In the rows, 128 means zero.
Each path is a new rotation, seen through one point. The rows after it are directions, each followed by how far the rotation turns it, in degrees a step (0 if it stays put).
Each turn is a multiple of 5 degrees from 10 to 175, or 0.
path 1
[135 145 128 138 127 127 134 129 117 133 135 126 111 131 130 137]
[120 136 139 136 115 133 134 121 119 140 137 124 133 121 138 132]
[131 134 136 124 123 126 132 119 123 127 143 132 110 127 127 141]
[128 144 139 138 127 137 127 113 125 135 130 127 123 130 141 124]
[116 133 128 133 122 122 122 120 123 137 139 139 117 132 129 141]
[128 142 118 136 124 137 138 117 123 128 136 129 117 124 137 126]
[124 142 136 142 127 123 132 128 119 142 133 130 123 129 125 141]
[125 132 131 130 115 131 135 122 120 128 147 123 123 124 143 134]
[133 142 142 129 123 131 131 116 118 137 131 129 114 123 122 134]
[121 135 137 138 127 130 127 114 131 132 142 131 127 134 143 136]
[121 139 125 129 119 129 123 121 118 134 133 135 106 127 131 129]
[126 141 124 144 127 133 138 111 127 136 136 133 130 125 132 135]
[121 139 132 138 124 124 133 135 121 133 141 127 110 131 133 137]
[132 138 131 131 114 133 133 115 113 137 136 125 130 121 136 133]
[122 136 146 131 128 128 136 119 131 133 141 133 114 127 125 139]
Speeds:
[131 127 128 130 128 123 130 125 130 137 131 129 123 126 132 126]  0
[123 124 130 130 129 125 129 126 133 130 132 131 134 128 125 134]  145
path 2
[127 126 125 126 124 133 138 131 133 129 124 133 115 142 138 125]
[132 136 126 124 121 138 132 125 134 122 131 131 118 143 136 124]
[126 124 131 125 125 137 130 131 130 121 127 130 122 148 135 121]
[127 135 132 135 122 138 131 134 127 119 130 132 122 143 134 127]
[126 128 129 133 123 132 136 138 129 127 122 133 117 143 136 125]
[131 137 125 130 121 136 138 128 132 126 129 134 115 139 138 129]
[128 127 126 122 123 135 134 129 133 126 125 130 117 144 137 121]
[130 133 130 127 122 141 130 126 130 119 133 131 122 145 133 126]
[125 127 133 131 123 135 128 138 128 122 126 131 121 147 135 122]
[128 135 130 136 122 137 136 134 128 124 128 136 119 141 135 131]
[128 131 126 128 123 131 136 135 133 129 124 132 115 141 138 123]
[131 133 127 124 123 139 136 123 133 124 130 133 118 142 137 128]
[128 128 130 123 122 135 128 130 132 122 128 128 120 147 135 118]
[127 131 132 133 123 141 131 131 127 119 131 133 123 146 134 129]
[126 132 130 134 121 132 132 140 129 125 124 131 117 143 135 122]
Speeds:
[129 126 130 122 129 131 123 123 128 123 131 126 132 132 126 124]  70
[131 139 127 130 125 128 125 128 129 125 132 126 128 125 127 127]  175
path 3
[128 136 115 137 123 117 124 116 127 130 127 133 126 116 121 125]
[116 141 117 125 118 118 132 133 118 126 134 130 134 133 127 127]
[128 127 109 129 123 115 130 128 129 136 128 123 123 119 137 122]
[119 131 124 118 120 116 125 120 123 130 132 121 141 125 131 137]
[125 124 116 124 130 114 122 126 114 137 118 126 127 128 126 119]
[130 127 125 133 121 111 121 131 116 128 136 131 130 122 127 140]
[128 135 116 135 122 119 127 114 118 127 121 133 131 124 123 120]
[117 140 116 127 120 116 124 139 122 129 136 129 125 128 123 129]
[126 129 112 136 122 117 134 123 126 130 127 122 133 122 141 123]
[118 134 120 115 119 116 118 121 129 135 130 124 131 127 127 134]
[125 123 119 127 133 112 130 131 113 136 121 124 137 127 129 123]
[133 124 122 126 118 111 118 121 119 131 134 133 124 123 128 137]
[124 137 120 134 125 117 128 121 115 125 122 129 137 120 117 124]
[123 136 114 129 119 119 122 134 117 129 136 132 118 131 132 125]
[124 133 115 137 120 114 131 125 131 128 126 119 135 116 133 130]
Speeds:
[129 127 126 125 124 128 123 129 133 129 124 129 119 127 126 127]  160
[130 127 125 132 134 128 130 125 129 131 123 126 128 123 128 121]  175
[126 135 125 137 127 130 127 129 132 128 128 130 128 132 129 128]  55
[136 135 132 125 129 126 131 128 129 129 126 125 126 131 128 129]  0
path 4
[138 123 127 134 117 139 127 122 134 117 129 143 127 121 125 118]
[128 114 119 120 122 140 127 119 131 130 125 142 118 127 135 124]
[122 119 116 119 123 139 132 124 127 128 129 144 139 126 120 133]
[132 120 118 135 117 125 129 118 132 134 136 141 136 120 121 123]
[137 128 116 128 124 136 127 120 145 140 127 140 125 128 130 128]
[136 127 121 131 128 150 130 121 133 125 124 137 131 124 117 124]
[130 114 120 132 122 144 132 118 124 130 136 134 125 122 131 116]
[126 124 116 120 120 140 133 128 134 128 140 145 129 126 135 131]
[133 125 123 129 115 131 126 124 136 119 128 149 135 122 121 127]
[134 115 119 127 120 131 123 114 135 135 120 141 122 125 128 122]
[128 122 113 121 130 145 131 120 131 139 125 139 134 127 120 132]
[132 123 118 137 122 138 133 120 129 132 140 135 139 120 118 121]
[138 127 119 132 121 137 129 122 140 135 139 139 124 124 137 121]
[135 129 124 124 124 149 128 126 137 120 126 144 128 126 126 127]
[128 111 123 128 119 140 128 118 123 121 126 141 127 122 124 119]
Speeds:
[126 132 126 121 131 132 129 131 131 130 127 130 128 131 130 134]  130
[125 130 126 129 126 124 131 130 128 130 138 129 133 127 130 130]  85
path 5
[136 139 123 123 149 127 125 131 129 129 133 133 135 122 131 129]
[131 137 123 126 141 138 121 136 122 135 120 135 139 135 131 125]
[138 122 132 126 142 141 130 137 123 127 129 139 134 134 129 119]
[131 123 126 118 150 132 131 135 121 124 131 136 127 120 127 130]
[128 131 122 117 143 134 122 127 125 133 123 135 137 116 132 123]
[137 137 127 128 145 131 123 127 128 130 129 132 139 130 129 112]
[128 129 126 125 149 130 127 138 117 126 124 132 130 139 127 123]
[124 118 131 118 141 138 126 134 119 128 120 140 130 124 128 122]
[131 123 130 123 148 127 128 124 127 123 132 135 132 115 129 117]
[125 136 120 124 151 123 121 128 123 128 125 127 135 126 133 122]
[127 127 130 124 140 133 119 129 122 132 117 134 135 138 132 114]
[128 119 139 127 146 128 127 133 123 122 128 138 127 133 127 117]
[117 122 128 122 148 125 124 130 120 123 126 135 127 119 133 128]
[125 126 127 126 142 128 119 119 126 130 123 133 138 120 140 116]
[132 130 132 130 147 120 121 125 125 125 128 128 133 139 135 116]
Speeds:
[134 126 133 131 127 129 130 125 132 126 133 129 129 128 127 121]  125
[132 135 128 124 128 123 123 125 131 132 126 125 129 130 128 127]  80
[131 127 126 128 131 129 121 126 120 126 131 132 129 128 128 128]  0
[125 133 123 136 128 129 128 126 128 128 130 127 134 125 130 126]  85
path 6
[131 130 124 129 123 131 107 118 120 135 142 122 126 122 134 125]
[130 131 121 130 124 128 120 122 126 132 145 122 141 118 142 128]
[128 135 124 118 134 125 111 121 128 132 138 127 132 124 146 127]
[123 138 123 126 137 131 115 122 137 137 146 123 133 125 133 131]
[128 133 123 129 129 134 106 116 125 135 142 120 123 122 131 126]
[131 130 122 133 121 131 118 121 124 134 148 122 139 120 137 129]
[131 133 122 121 129 125 113 121 125 129 137 125 134 120 148 125]
[123 138 124 124 136 129 116 123 135 135 146 126 137 125 139 131]
[127 136 123 127 135 133 108 117 131 136 140 121 122 123 133 127]
[128 131 123 133 123 133 114 120 124 136 149 121 134 122 131 130]
[133 131 120 126 124 127 114 119 123 130 138 122 132 118 146 125]
[126 135 124 122 132 127 116 126 131 133 146 127 140 125 143 130]
[126 138 122 123 139 131 110 118 134 135 139 123 125 122 137 127]
[126 133 125 131 127 135 110 120 127 137 149 122 130 125 127 130]
[133 131 119 130 124 130 114 117 122 132 140 120 130 116 140 125]
Speeds:
[126 128 129 131 127 129 133 131 131 130 135 128 136 129 125 132]  175
[123 126 131 123 127 128 127 121 127 129 125 125 133 123 125 130]  0
path 7
[127 112 129 127 137 116 130 132 128 138 140 121 121 120 118 126]
[136 122 136 126 132 115 123 130 125 135 147 137 123 120 130 128]
[134 127 129 135 143 123 122 132 127 138 140 135 130 122 130 113]
[134 124 118 133 140 114 129 140 129 135 136 124 134 118 125 126]
[138 123 127 119 138 116 126 132 126 124 142 131 139 119 132 131]
[127 116 130 125 146 126 124 123 131 127 138 128 140 119 129 119]
[124 114 129 129 136 113 128 128 138 133 134 120 129 113 129 127]
[133 120 135 121 129 112 121 132 136 130 139 133 128 120 140 125]
[132 118 127 123 140 122 119 135 136 134 133 133 132 128 132 109]
[132 115 121 122 136 114 129 141 132 135 133 121 127 127 122 122]
[138 116 132 114 134 117 125 134 122 128 146 131 127 127 125 128]
[128 117 133 126 144 127 124 126 124 135 143 132 127 123 121 116]
[128 121 127 136 137 114 129 132 129 141 140 125 123 115 123 127]
[139 129 132 129 134 112 124 134 127 132 144 137 130 118 135 128]
[134 126 123 130 146 124 122 134 130 132 137 133 141 121 132 115]
Speeds:
[127 123 130 122 125 128 126 130 130 129 126 127 122 134 127 124]  35
[129 129 132 126 131 134 124 125 126 126 130 134 131 130 131 122]  120
[131 133 126 132 126 125 126 134 131 131 126 131 127 129 133 124]  65
path 8
[133 123 125 137 132 129 118 114 129 130 113 132 144 129 130 113]
[140 128 121 119 128 139 119 111 133 122 128 119 135 141 131 136]
[128 133 122 129 141 123 115 117 124 124 126 130 148 120 120 134]
[130 121 119 122 125 142 116 116 117 128 119 113 130 122 127 127]
[128 125 113 127 129 137 120 121 144 127 127 134 138 122 111 135]
[127 117 123 132 142 131 123 112 120 129 130 118 127 133 112 121]
[126 127 130 125 126 140 111 120 134 139 113 134 137 138 121 124]
[132 121 125 127 143 133 130 112 130 123 119 124 131 139 123 145]
[123 135 120 125 142 130 109 117 118 142 124 134 131 124 127 132]
[125 133 121 118 127 143 128 120 123 122 108 121 125 126 117 135]
[126 122 106 128 137 126 129 115 135 138 121 137 127 121 119 129]
[129 137 122 126 136 140 123 114 124 128 125 125 116 138 115 116]
[126 131 124 121 129 121 130 115 134 132 107 138 139 138 120 123]
[140 131 118 131 142 135 128 108 127 127 119 126 123 134 140 129]
[128 148 117 112 130 126 116 117 124 128 125 133 137 129 125 130]
Speeds:
[124 130 133 127 127 126 126 129 121 128 124 126 130 127 125 122]  120
[130 126 133 131 129 127 129 126 132 129 128 130 129 138 127 123]  60
[125 121 132 130 130 132 124 130 128 131 129 126 129 128 124 134]  20
[129 132 131 136 132 133 127 130 130 125 125 131 129 124 128 127]  175
path 9
[118 132 120 127 121 131 110 139 127 128 123 140 114 129 124 127]
[121 130 117 119 131 129 113 133 126 128 121 145 122 131 116 125]
[126 132 122 123 130 121 119 121 127 129 118 144 131 135 112 119]
[125 136 130 130 119 118 120 115 130 131 118 138 133 139 117 119]
[121 138 136 129 109 121 118 123 131 135 122 132 128 140 128 125]
[121 136 135 120 112 126 117 136 132 140 123 133 122 139 130 132]
[130 130 129 115 124 128 117 142 135 142 120 137 123 135 126 132]
[138 127 124 117 130 128 116 134 138 139 112 138 130 131 121 126]
[136 132 123 127 127 127 116 119 140 138 111 135 134 124 123 124]
[126 139 128 130 118 127 118 114 136 138 114 133 133 120 128 127]
[120 141 133 125 111 124 125 124 132 137 118 137 124 116 131 132]
[126 136 131 122 113 122 126 137 130 132 120 141 115 117 127 132]
[133 127 125 125 119 124 123 142 133 128 118 143 115 121 121 125]
[133 124 119 133 122 127 112 133 135 125 116 139 122 124 118 117]
[120 130 117 136 123 130 109 122 132 127 118 137 127 125 119 117]
Speeds:
[127 128 125 132 127 128 129 129 127 123 128 130 124 118 127 126]  25
[128 123 131 131 125 128 126 137 130 131 131 125 126 128 126 125]  55
[125 127 128 129 123 129 125 129 128 128 119 132 130 129 124 132]  0
[126 128 128 121 132 127 132 133 124 131 129 132 127 126 125 131]  70
